One turn moves each row of this set onto another row. After a few examples, where does it send each row asked below?
q_849: [19 27 -8 -12 7 37 23 -15 -10 -47 -8 4 -7 -11 13 -11 -25 7 31 17 13 4 -13 2 2 21 33 7 27 -4 31 16 11 -10 7 -12 -13 21 -19 -15 30 -11 -20 18 11]
q_759: [-26 -13 0 -44 8 38 -22 -19 33 7 -36 -24 -27 -3 37 -20 -16 9 30 15 -6 6 25 61 -33 -30 -10 -9 -35 23 -11 23 -10 -10 0 -8 -31 -19 11 18 -10 -26 24 46 24]
q_781: [-22 -21 -18 -44 32 -2 -28 -7 -4 7 -32 12 4 35 21 -13 -4 7 0 -28 -14 42 15 38 12 0 24 -34 -20 -29 2 -8 9 -22 25 -7 9 -5 -9 8 -19 -40 -4 -3 29]
q_778: [-63 0 12 -33 2 75 -10 -1 0 15 -54 10 -19 22 52 -36 -8 -17 45 -13 -7 11 17 7 -11 -18 -21 -12 -16 -5 1 19 2 0 -21 -1 -2 1 27 27 -31 -26 31 53 40]
q_806: [-26 -20 -43 -13 47 8 -2 -7 -15 -13 -31 43 -27 2 37 8 -16 -17 10 -9 10 -15 35 23 -4 4 28 8 -25 9 3 20 -6 -23 32 -25 -9 18 18 -17 -23 -44 11 2 20]
q_972: [0 -13 4 -15 41 19 -7 1 6 3 -21 -19 -50 38 27 10 -18 23 31 -6 -19 2 28 11 -22 12 37 0 -32 26 -8 12 46 -19 -7 4 14 9 -25 -33 -11 -47 19 36 14]
q_354: [-37 17 9 -36 24 20 -33 -26 -9 -8 -42 18 14 3 24 0 -57 -25 53 11 -9 9 7 -12 5 -20 -4 30 11 0 24 30 -18 24 -14 6 31 7 17 34 22 -22 19 27 32]
q_895: [-27 -25 -31 -34 19 35 17 -7 -4 -1 -45 27 -29 24 11 5 -14 21 28 -10 -19 36 63 -15 -15 -14 34 -18 -3 13 4 1 6 -20 2 -10 -14 29 35 34 -2 -38 1 4 20]
q_461: [-27 47 -30 -34 -6 53 -9 -30 14 -24 -34 -3 -7 20 39 22 -35 -11 56 9 7 21 29 30 -23 24 -10 16 7 22 26 27 47 2 -26 -6 0 -16 8 5 5 -1 -10 30 19]
q_105: [-3 2 -20 -36 8 29 2 -26 -5 -35 -4 -3 -2 2 22 17 -50 7 49 18 7 34 -2 40 -17 6 3 20 9 14 30 37 34 -15 -2 -17 -24 -8 -7 -19 36 -13 -14 16 19]
q_362: [-13 -54 1 -31 30 -4 -20 -10 33 -13 -30 -2 -6 25 46 -18 10 24 37 -23 3 8 9 19 -16 23 37 -22 -5 2 -7 -32 10 -22 -14 -7 3 2 -1 4 13 -28 11 5 24]
q_569: [-42 -17 -24 -32 20 2 -54 9 3 25 -70 24 -3 20 46 -16 1 31 27 -7 -10 27 15 18 -17 43 16 -16 -15 -6 6 5 20 -45 1 6 8 2 7 12 21 -41 -1 22 19]
q_368: [-21 5 -6 -21 10 47 -10 -12 0 -6 -27 6 6 77 32 -1 -7 24 35 3 -19 49 23 15 -1 -13 44 -27 -1 1 6 -44 22 13 1 1 7 1 -5 7 1 -25 12 38 27]
q_417: [-22 36 -16 -17 -32 34 -34 -11 -1 -23 -28 -8 -15 24 57 -5 -33 -41 36 2 11 -4 21 34 -20 6 9 1 1 22 22 12 52 -20 -21 21 14 -30 15 1 -19 -19 12 -6 38]
q_861: [-5 22 -15 0 25 19 -18 -15 9 29 -22 4 15 8 -23 -30 -16 -15 32 31 -28 -29 11 30 23 -24 3 11 25 16 21 25 7 18 1 7 -3 -8 -15 28 -11 -11 18 6 32]
q_894: [-26 -6 11 -23 -35 34 -4 -21 -4 -26 -26 1 6 9 -9 -18 -43 -49 31 4 20 35 0 13 -16 -33 21 6 0 3 -28 47 37 6 23 -23 8 1 -9 18 -12 -19 0 35 23]
q_114: [-39 -21 -24 -13 -4 46 -14 -1 14 -21 -45 51 26 9 52 -13 14 -16 41 3 19 -9 17 16 -2 23 38 -24 -6 -13 -11 -31 13 -28 11 -20 4 12 24 -4 14 -26 -1 40 0]
q_587: [-30 11 -2 -16 7 49 -6 2 -1 3 -6 -2 27 -6 -8 -27 -28 -19 53 -4 -26 -18 -7 16 14 -35 24 -2 -21 2 15 18 23 -14 -21 20 64 -28 -1 12 10 -4 11 24 9]
q_116: [-38 20 8 10 -16 45 -2 2 13 -25 -18 17 -2 6 33 -29 -7 13 54 10 19 2 -9 -17 -31 -21 31 19 9 25 3 20 26 30 -12 9 29 23 10 19 -10 -13 27 -25 17]
q_874: [-14 9 -46 -20 4 19 -23 -24 21 -35 -30 -16 3 8 30 -38 -42 3 -8 3 6 -29 -17 23 -1 19 19 24 -3 -5 1 34 14 26 15 12 6 -10 -18 11 -16 -16 -19 50 31]
q_832: [-26 -10 -2 -12 -14 41 -4 -2 31 5 -19 -1 22 -13 20 -29 -15 -26 49 10 -2 -3 -4 -2 39 -5 2 18 39 -10 -8 39 4 4 -21 36 -4 7 -25 17 21 -37 -5 27 23]
q_945: [3 29 -4 -25 0 47 -52 -16 23 19 -35 -9 -7 -10 22 4 -28 -15 40 12 -32 -23 -4 3 -12 -11 6 28 -10 0 -13 55 17 -12 2 37 37 19 6 20 14 -13 8 -4 16]
q_646: [-21 15 0 -21 20 19 -17 -28 -4 -12 -39 -5 7 11 4 -26 3 -36 60 -7 -7 -4 -14 21 -34 28 -17 38 -49 13 -6 16 39 39 -12 -6 -3 5 -10 24 1 -34 5 9 30]
q_813: [-15 18 -22 -15 -8 16 -11 5 -28 -8 -5 -7 33 -5 12 -31 -33 17 27 19 -14 -8 -9 18 -37 -10 27 25 -35 21 10 7 2 -20 -6 46 -28 2 6 29 -2 -40 -2 7 0]
q_468: [-27 -16 -4 -34 26 39 -3 -4 24 -8 -40 28 -30 15 20 -10 -19 14 -13 -5 -6 -15 56 -17 -4 14 38 -31 -8 6 -8 1 36 -36 0 -10 33 18 21 -1 -25 -21 1 29 2]
q_249: [-8 -18 4 -24 41 40 -8 -17 -1 17 -37 -15 -13 -12 22 -29 22 36 11 36 -15 -8 -4 22 -4 -18 -10 5 -36 -16 20 28 -7 1 33 -22 -21 14 -19 -2 15 -23 6 20 14]
q_685: [-55 8 -21 -29 2 50 -8 26 -26 3 -20 19 30 11 16 -22 -34 22 32 33 1 -27 -4 -7 -10 -14 -4 7 19 5 18 40 62 5 10 -15 0 16 -8 19 2 -20 4 51 8]
q_575: [-14 -19 -10 -24 -20 15 -10 -20 28 -12 -34 -8 -7 -33 -11 6 -54 -13 65 1 -7 -46 8 11 2 -22 -1 6 -13 13 12 12 2 17 3 2 -1 -2 -5 14 28 -44 10 28 19]
q_193: [4 28 -8 -3 5 21 -6 14 -46 -21 -19 12 -10 0 23 -34 -3 -20 34 14 4 -25 -21 6 10 21 16 -3 17 -13 45 9 42 -8 10 -6 -3 14 -20 -16 15 -36 3 -10 37]
q_791: [-3 -12 -8 -18 30 23 2 8 15 15 -60 15 -31 10 5 -15 25 0 40 -2 -12 36 51 -12 -3 22 31 -27 7 -14 -8 27 43 -12 -11 -27 5 32 -5 14 -19 -44 -2 32 2]
q_609: [-11 57 -4 -14 -28 43 -5 5 -46 -16 -24 5 -1 17 18 -17 -10 -56 31 -2 0 -22 14 6 -3 7 15 -17 -3 0 27 -13 39 -23 -3 13 0 1 5 13 -15 -32 4 -1 30]
q_24: [-29 0 4 -10 -17 37 -39 -5 -2 14 -66 -14 -48 5 35 -52 11 1 15 8 -14 -35 -1 12 -16 -8 3 -10 -36 -14 3 9 -15 -7 11 15 0 7 12 1 -22 -31 37 12 29]
q_200: [-29 -17 12 -17 27 73 15 -14 39 -5 -31 -4 -5 -18 54 -31 -5 33 33 15 11 39 11 11 -1 -25 10 -4 -8 -4 12 45 -8 1 -8 -15 4 -3 -4 9 -1 -12 -1 63 16]
q_65: [-41 28 2 -19 28 21 -8 11 -10 12 -41 18 -7 29 43 24 0 6 35 -28 20 44 6 6 -3 24 26 -1 -3 -7 -17 22 -8 -34 25 -11 16 25 -29 -3 -6 -31 4 39 3]
q_654: [7 -25 -47 -1 5 38 -33 -6 3 7 -53 26 -17 29 39 -28 5 -7 32 40 -32 21 45 23 -11 8 39 -4 -9 1 -1 7 46 -4 -2 9 -29 11 22 -6 -1 -60 2 20 26]
q_426: [-28 -21 41 -7 7 60 9 -9 -34 5 -36 7 -1 -2 18 -51 1 -1 13 14 -3 4 -6 -25 3 -30 18 -15 -28 -29 20 7 -17 -26 8 -5 7 16 8 2 -10 -22 16 37 12]

q_646 moves to q_894
q_354 moves to q_575
q_426 moves to q_24
And these:
q_105 moves to q_849
q_468 moves to q_569
q_972 moves to q_65

